Each path below is one point turned by a fixed rotation once a step. After each direction that follows a path, write how fast that rotation turns it, in degrees each step (0 if it stays still).
Each turn is a multiple of 5 degrees from 10 to 175, or 0.
Each row of a path follows its step; steps can be skipped.
Path 1:
step 4: [  1.6   0.3  -9.4 -17.8 -12.7  -0.3 -20.7  23.5  22.5 -40.2  -1.0 -38.1
  -0.8  20.7  18.8  14.7  26.5 -22.5  18.3 -13.2 -19.0   1.5  -3.8  14.0
  35.6   1.1 -13.0  -9.9   1.7   9.2   6.7 -10.3   0.4 -13.4 -28.2  -3.5
  12.1  18.9  10.5  -8.2  11.8 -11.0 -12.2  10.7   5.7 -29.4  -6.7  -3.0
   9.5  14.2  13.8  17.9  33.5]
step 6: [ -4.9   6.2 -14.9   2.9  -3.6  -1.8   4.4 -15.2  -8.1  14.0 -12.2  19.1
  -0.1 -19.9 -26.4   6.9  -2.2  25.1  -8.9   3.1   4.8  17.7  -6.6 -35.6
   9.3   9.4  32.0  -1.8 -18.5 -39.1 -33.5   0.5  22.5  11.0  24.2  -6.7
   1.8  -5.7  -9.5 -16.5   1.7  -7.1 -23.9 -11.4  41.2  20.0  22.4  -1.2
 -12.7 -24.0 -17.7  -2.1 -16.8]
step 8: [-11.3 -11.0  12.3  34.3  -6.0   3.3  20.9  -4.3 -10.4   3.4  10.4  -6.0
   8.1  10.3   4.4 -44.1 -28.4 -13.6  -7.8  19.8  18.9   3.1   2.6   4.2
 -20.1   5.2   5.0 -13.6  18.1  26.7   6.7  20.2 -17.0   6.5 -27.2  29.6
  16.5 -10.5  -6.5  18.8  -5.5  18.1  23.1  22.2 -27.4   9.4  -8.0  -7.4
  18.9   3.4  30.8   1.0  17.7]
step 10: [ -1.4   5.0   0.4 -34.2  22.4   3.6 -42.2  28.0  18.7  -6.2  17.6  -2.4
  -9.7  -8.7  -3.4  20.1   7.7  -7.3  28.2  -2.7 -30.7 -15.2  17.5  -6.6
  23.5 -14.7 -17.9  -0.7 -16.9   6.2  23.5   3.4  -6.4 -13.4  11.4  -7.3
 -21.3  -4.2  18.8   3.2  14.1  31.1 -28.1  -3.8 -20.2 -23.5   1.3  -4.7
 -14.5 -13.5 -20.2  13.1 -18.1]
step 12: [ -6.8   6.1   3.6  16.2 -13.9 -20.1   4.8 -31.9  -2.9   6.5  -1.7   9.3
   3.6  -5.1  -2.4   3.6   4.8  32.9  -9.7  -6.1  19.9  10.1 -16.9  42.1
 -16.9   3.8   8.8   7.5   5.0 -24.0   1.8 -27.9  26.9  13.9  -2.7 -25.1
 -34.5   3.0 -22.2 -13.8 -25.9 -22.5 -21.1  19.7  23.6  26.7   2.0  -5.8
   5.7   7.3   0.7 -15.5  17.4]
step 15: [  9.9  11.8 -19.9  16.1  -3.5 -16.5   1.4  -5.0   8.0 -13.7  -2.6   5.8
  31.9  11.6  17.0  -4.8   5.5   3.1   6.8  12.2   7.2 -19.1  12.7  15.9
 -52.8  21.0 -15.2  35.6   3.5   8.9   6.9  -2.8 -32.1 -12.0   2.1   1.1
 -35.6 -17.5 -15.2  -3.3  23.1  -1.2   4.8 -19.6 -20.7  -9.3  -9.9 -35.0
  -2.1 -16.6   0.4   4.3 -17.8]
step 29: [  7.5 -11.0  21.5  -1.8 -14.9  22.2   2.6   8.6  24.7  12.7   7.7  17.1
 -22.8   3.0 -19.1  -1.6 -20.1  13.9  22.8 -15.0  16.3  40.1  37.9 -15.4
   8.9  -3.7  -6.0 -23.2  29.1   8.9  18.2   4.0  -4.9  36.7 -10.6 -17.1
 -11.3   9.7  12.5  10.5 -15.3  10.0  11.7  -1.3  -6.2 -11.8   7.0   6.8
 -26.0  14.4  13.4   2.8 -29.5]
[ -0.4  -4.2   3.0   0.5   0.0  -1.6   0.8  -6.2  -5.1  -7.8   0.6 -10.6
  -7.5   0.9   2.1  -8.4   0.1  -1.8  -2.6   4.4   4.2   0.2  -3.8  10.4
   4.8  -6.6  -7.1  -2.4   2.7   4.1   0.0   2.6   0.7  -1.6   2.2   7.6
   2.9  -6.8  -3.1  -1.2  -3.1  -4.3  -6.2   4.0   1.4  -4.0  12.4   6.5
   2.5   6.2  -0.5  -2.5   7.1]
80
[ -5.6   3.5  -0.8   1.7   2.2   6.8   1.6  -2.0   3.2  -1.4  -3.6   1.4
  -3.2  -0.9   6.9   3.7  -3.4  -3.8   4.6  -4.5  -3.6   6.4  -0.1   6.3
   1.3 -10.3  -3.2   6.8   3.5  -3.8   9.2  -8.5  -8.6   4.4  -5.5   0.1
  -1.3   0.7   1.9  -6.4  -5.0  -4.9   3.5  -3.1  13.3   2.6  -3.2   0.2
  -1.9   7.6  -4.2   2.0  -4.5]
145
[  0.1  -1.5  -3.9  -5.6  -0.9  12.4  -7.2   6.3  -4.6  -1.5   2.0  -3.0
  -1.8  -4.0   7.6  13.3  -4.1  -4.8   4.2   3.9   8.0  -2.2  -0.8   3.9
  -3.5   7.0   3.3   1.7  -2.9   5.1  -4.1   1.6  -3.0  -6.3   1.0   4.9
  -7.2  -0.2   2.4 -10.6   7.4   1.9  -5.2  -1.4   2.6  -2.5   1.8  -1.3
   5.1  -1.8  -0.9   0.2   2.0]
65
[ -5.9  -1.8   7.9  -2.3  -8.9   2.4   0.6   2.7   0.4  -3.8  -2.0  -0.8
   8.8   4.1   2.2   1.5   4.2   2.9  -1.9  -5.4 -11.7  -6.5   1.7   1.5
   3.5  -3.4  -1.8  13.8   2.9  -3.2  -1.2   8.7   7.6   1.6   1.3  -2.7
  -4.8  -6.9   2.8  -3.0   5.9   0.8  -4.2  -0.1   4.1   2.8   1.1   2.1
  -2.6  -6.2  -3.7   2.6   8.5]
120
[  1.2  -2.4   0.0   5.6   0.0   7.7   0.8   6.2  -2.6 -10.1  -9.6  -0.7
   5.5   1.9   1.8 -10.0  -1.5  -6.9   2.2  -0.3   2.7  -3.0   2.6  -2.0
  -8.8   0.0  -3.8  -2.9   5.6   3.8   7.1   7.2  -1.0   5.0   4.4   1.4
   1.5   3.6  -4.3  -0.9   1.4   4.9  -4.4 -10.5  -5.7   9.3   0.0   1.4
  -2.2  -0.3  -0.5  -3.4  -8.7]
55
[-10.1  -5.4  -7.1  -7.3   1.2   0.2   8.5   1.1   7.8  -6.0   4.4   0.0
  -7.6  -2.0   4.7  -1.5  -3.0   1.9   3.5  -6.6  -2.8  -0.3   3.2   1.7
   7.9   5.7  -2.3  -0.9   4.9   2.2   1.1   7.2   2.2  -3.5   5.6  -0.3
   2.8  10.0  -0.2   2.1  -1.8   4.3  -2.6   5.1   3.5  -7.7  -5.9   1.4
  -2.6  -4.8   0.4  -9.4  -5.1]
115
[ -6.2   5.7  -6.1   1.7  -3.7  -1.0   3.8  -7.5  -1.8   3.6  11.0  -7.5
  -5.9   5.8  -1.7   1.8   6.9   0.5  -4.1  -4.6  -0.7   3.7   1.7  -6.2
  -7.9  -4.7  -3.6  -2.5  -3.3   8.4   4.3   1.8   3.4  -7.6  -1.4   1.3
  -5.7   1.1  -0.4   1.0   0.5   3.1   2.0 -14.0   5.0   2.5   5.6  -1.7
  -0.1  -6.7  -3.5   1.0  -1.5]
85
[ -0.7  -7.1   1.1   6.2  -5.7   2.5  -2.1 -12.0  -3.6   2.9  -6.3   5.0
 -10.0   2.7   0.4   3.7  -3.5   1.2   0.3   0.2  -0.9   1.0  -1.8  -7.5
   0.4  -1.7  -1.6   3.9  -7.2   4.3  -2.2  -0.8  12.2   8.2  -1.9  -3.5
  -1.4   4.5   1.8  -9.2  -3.0  -0.9  -9.4   3.6  -6.4  -1.9  -1.0  -3.5
  -0.3   3.4  -4.6  -3.7  -6.1]
65
Path 2:
step 14: [ 13.4 -27.3 -16.8   2.9 -28.3  -9.1  14.2  17.7  10.4  25.2  23.6   5.3
   9.3   8.1 -19.9  -4.9  12.0   9.9  13.8  -8.4 -10.6 -18.7 -11.5   7.1
   0.2  -3.9  -7.2  16.3 -11.3  24.1  32.2 -26.4  -9.6  18.1   2.0  11.5
   6.6  -1.9 -28.6   0.5  12.6  15.8 -19.0  15.4  19.9   2.5  42.4  17.2
   3.0  -7.7   6.6 -18.1 -18.5]
step 16: [-26.9   5.8 -18.2   2.3  16.4   1.2 -14.0  20.5  -9.7  -2.1  18.8  15.2
   4.8   2.8  10.6  -8.5  -9.2   4.5  -2.3  14.4  29.6  18.3  17.5   4.2
  -3.4   0.8 -20.9   4.0  11.8  15.8  -3.5 -33.0  -8.5  16.4  -9.4  11.4
 -49.9 -10.6  -6.9  27.1  26.6  10.9  -9.6  -2.3   8.0  -3.1  18.1   4.1
  16.5 -14.4  29.5  -6.4  30.5]
step 17: [  1.1  19.3   2.8  22.7  11.3   6.0  -9.1   5.3 -13.0   3.9  34.5  18.4
 -19.9  -0.6 -30.6  -8.4 -16.1 -11.4   9.9   4.9  20.4  15.1  15.1 -19.6
  -4.9 -15.2 -12.2   8.8  -7.2  -6.0  -3.4 -20.1  -5.7  12.8  24.8 -11.6
  15.1 -36.8 -34.5 -14.9  12.2   7.7 -21.9  -4.9   5.2  -3.6   5.6   3.9
 -16.2  34.9  -7.3   0.9 -32.0]
step 19: [ -9.9 -13.1  -7.5 -11.4  23.8 -25.3   2.8  22.3   6.4  28.5  14.6   5.0
 -25.7  -0.7   3.8  -8.5  15.8  16.4   6.8 -10.1   3.2   5.1 -11.8   4.2
 -10.9   0.2 -37.2  38.5  -6.8  11.0   6.9  12.4  27.1  11.7  -6.5  20.2
 -12.5 -13.5   3.3  21.7  14.6  17.8   4.6 -15.7  12.5 -14.0 -12.9  -1.1
 -13.8  -6.4  18.4 -10.0 -45.5]
step 24: [  2.7 -23.5 -20.6 -19.6  -2.7 -22.9 -17.7  19.1  20.7  -1.0   5.2 -22.8
 -14.0 -15.0 -24.7   3.3  -0.5  -1.1  -3.5 -20.7   9.1  19.1  -3.9  -7.3
  -9.1  16.3 -27.7  -9.9  -5.6  19.1 -17.8   9.1   2.0  23.9  40.3  -6.8
   5.7 -31.9 -24.4 -14.7  18.2   3.6  26.6   8.1   7.5   5.8   4.4  18.3
   9.5  20.8   9.4 -12.5 -12.2]
step 27: [  6.9 -12.9 -22.4  23.0  31.2  -3.8 -12.2  19.4  -9.9  -2.4   5.9  22.3
   7.4  18.2  23.2 -18.6 -31.4 -29.5  -6.8  10.3  33.5  25.9  20.0   4.4
 -10.6  -4.6 -33.0 -12.0  11.0   3.8 -11.0  -0.4   6.3   4.7  -2.0 -23.8
  -2.5  -5.1  -2.0   5.7  32.8  -6.2  -7.8   9.8  17.3  -5.0  -7.8  22.4
  21.5   0.5  19.7   6.8  13.3]
step 28: [ 23.3 -13.9  -6.9   6.8   5.7   8.5 -31.2  -0.8  -4.9  -0.4  23.0  15.3
  -5.9  -1.9 -38.0  15.8  16.8  -1.6 -13.2 -22.8  27.0   5.4  21.7 -12.2
 -15.7  -4.5 -19.4  15.6   0.1  -4.5   3.9  -9.7  -3.3  15.2  -0.1   4.1
  -8.6 -21.8 -16.8  13.0 -13.5   9.0 -15.9 -16.7  30.2 -14.8  15.5   7.0
 -13.9   0.6   6.2  14.3 -53.0]
[ -8.0   1.0  -1.7  -5.8  -8.2   4.5  -3.9   3.3  -2.5   0.9   0.6  -3.4
  -3.8  -6.7   3.2  -0.4  -2.9   4.7   4.2  -0.4 -11.9  -0.8  -1.5  -2.5
  -1.2  -4.0  -1.8 -10.4  -1.1   3.6  -6.0  -9.3   2.0   7.2   2.2  -0.4
   0.8  -1.4  -3.7  -2.6   3.1  -1.6   0.2  -1.7  -1.4  -1.2  14.1   2.0
   4.7   8.1  -1.4  -3.8   8.8]
40
[  5.6  -1.7   7.2   5.5   3.2  -6.9  -1.6  -0.1   7.4   0.0  -5.4  -0.4
   2.6  -1.6  -5.7   2.9  -2.1   1.8  -0.1   2.4 -13.7  -0.5  -4.8   5.8
   6.1   0.6  -1.7  -5.4  -4.1   2.5  -1.3   4.7  -0.2  -0.5   1.1  -9.3
  -6.8  -8.4   1.3  12.3   0.2  -0.9  -0.7   2.0   7.5   1.8   4.8  -8.1
   0.9   1.9   2.0  -3.5  -6.1]
70
[ -1.3  -5.3   1.0   6.4  -0.8  -7.1   3.0  -7.7  -3.1  -1.1  -3.5  -5.1
   4.6   1.0  -3.2  -7.0  -5.1  -4.9  -2.0   5.9   1.8  -2.1  -6.4   6.6
 -13.4  -0.2   0.7   3.3   0.5  -1.2   3.0  -1.9  -3.3  -1.1  -6.3   1.9
  -6.0   4.0   4.9  -0.6   1.6   2.3  -3.8   3.0  -2.3  -9.5  13.5   3.7
   3.8  -1.7   6.7   2.9   4.7]
160
[ 4.6  1.6 -7.2 -2.7  1.6  6.5  1.7 -1.4 -2.3 -4.6  1.7  1.9 -0.6  0.6
 10.3  4.1 -2.8 -9.2 -3.5 -1.3  1.0  3.7  0.5 -1.6  1.2  9.6  9.3  0.0
  5.0  6.0 -4.3  0.1  4.9 -8.7 -2.7 -3.3  4.5 -1.5  4.8  5.1  2.2  1.7
 -8.2 -0.2  1.3  6.3  9.8 -5.2  9.7 -6.4  1.1 -3.8  0.7]
155
[ 0.9  5.8 -0.5 -1.2  7.1  2.9 -7.5 -5.2 -6.3 -7.9  4.9  5.9 -5.5  7.8
 -1.1 -1.8 -4.3 -1.8 -1.4 12.1 -1.8 -8.2  5.7 -3.0  0.4 -0.7 -5.6 -5.7
 -7.5 -3.7  2.9 -4.0  5.4 -2.1  3.7 -1.3 -4.0 -1.8  3.1 -4.0 -6.4  2.3
 -3.3  4.8  8.1  2.9 -1.2 -0.5  2.9  2.5  1.7  9.9  3.6]
70
[  0.5  -4.0  -5.0 -10.3   6.3  -5.5  -2.6 -10.8  -1.9  -0.1   0.2  -1.9
   0.5   1.4  -2.0   1.8  -1.2   1.9   5.8   0.3  -2.4  -0.3  -1.8  -1.0
  -4.8   0.0   9.5  -2.8  -3.0  -0.7   0.4  -5.7   5.1   6.4  -0.2  10.4
   2.4  -5.1  -1.5   3.8   4.3   1.3 -10.0  -8.4  -3.3  -1.9  -2.3  -4.9
  -7.4   2.1  -0.1   2.8 -12.5]
160
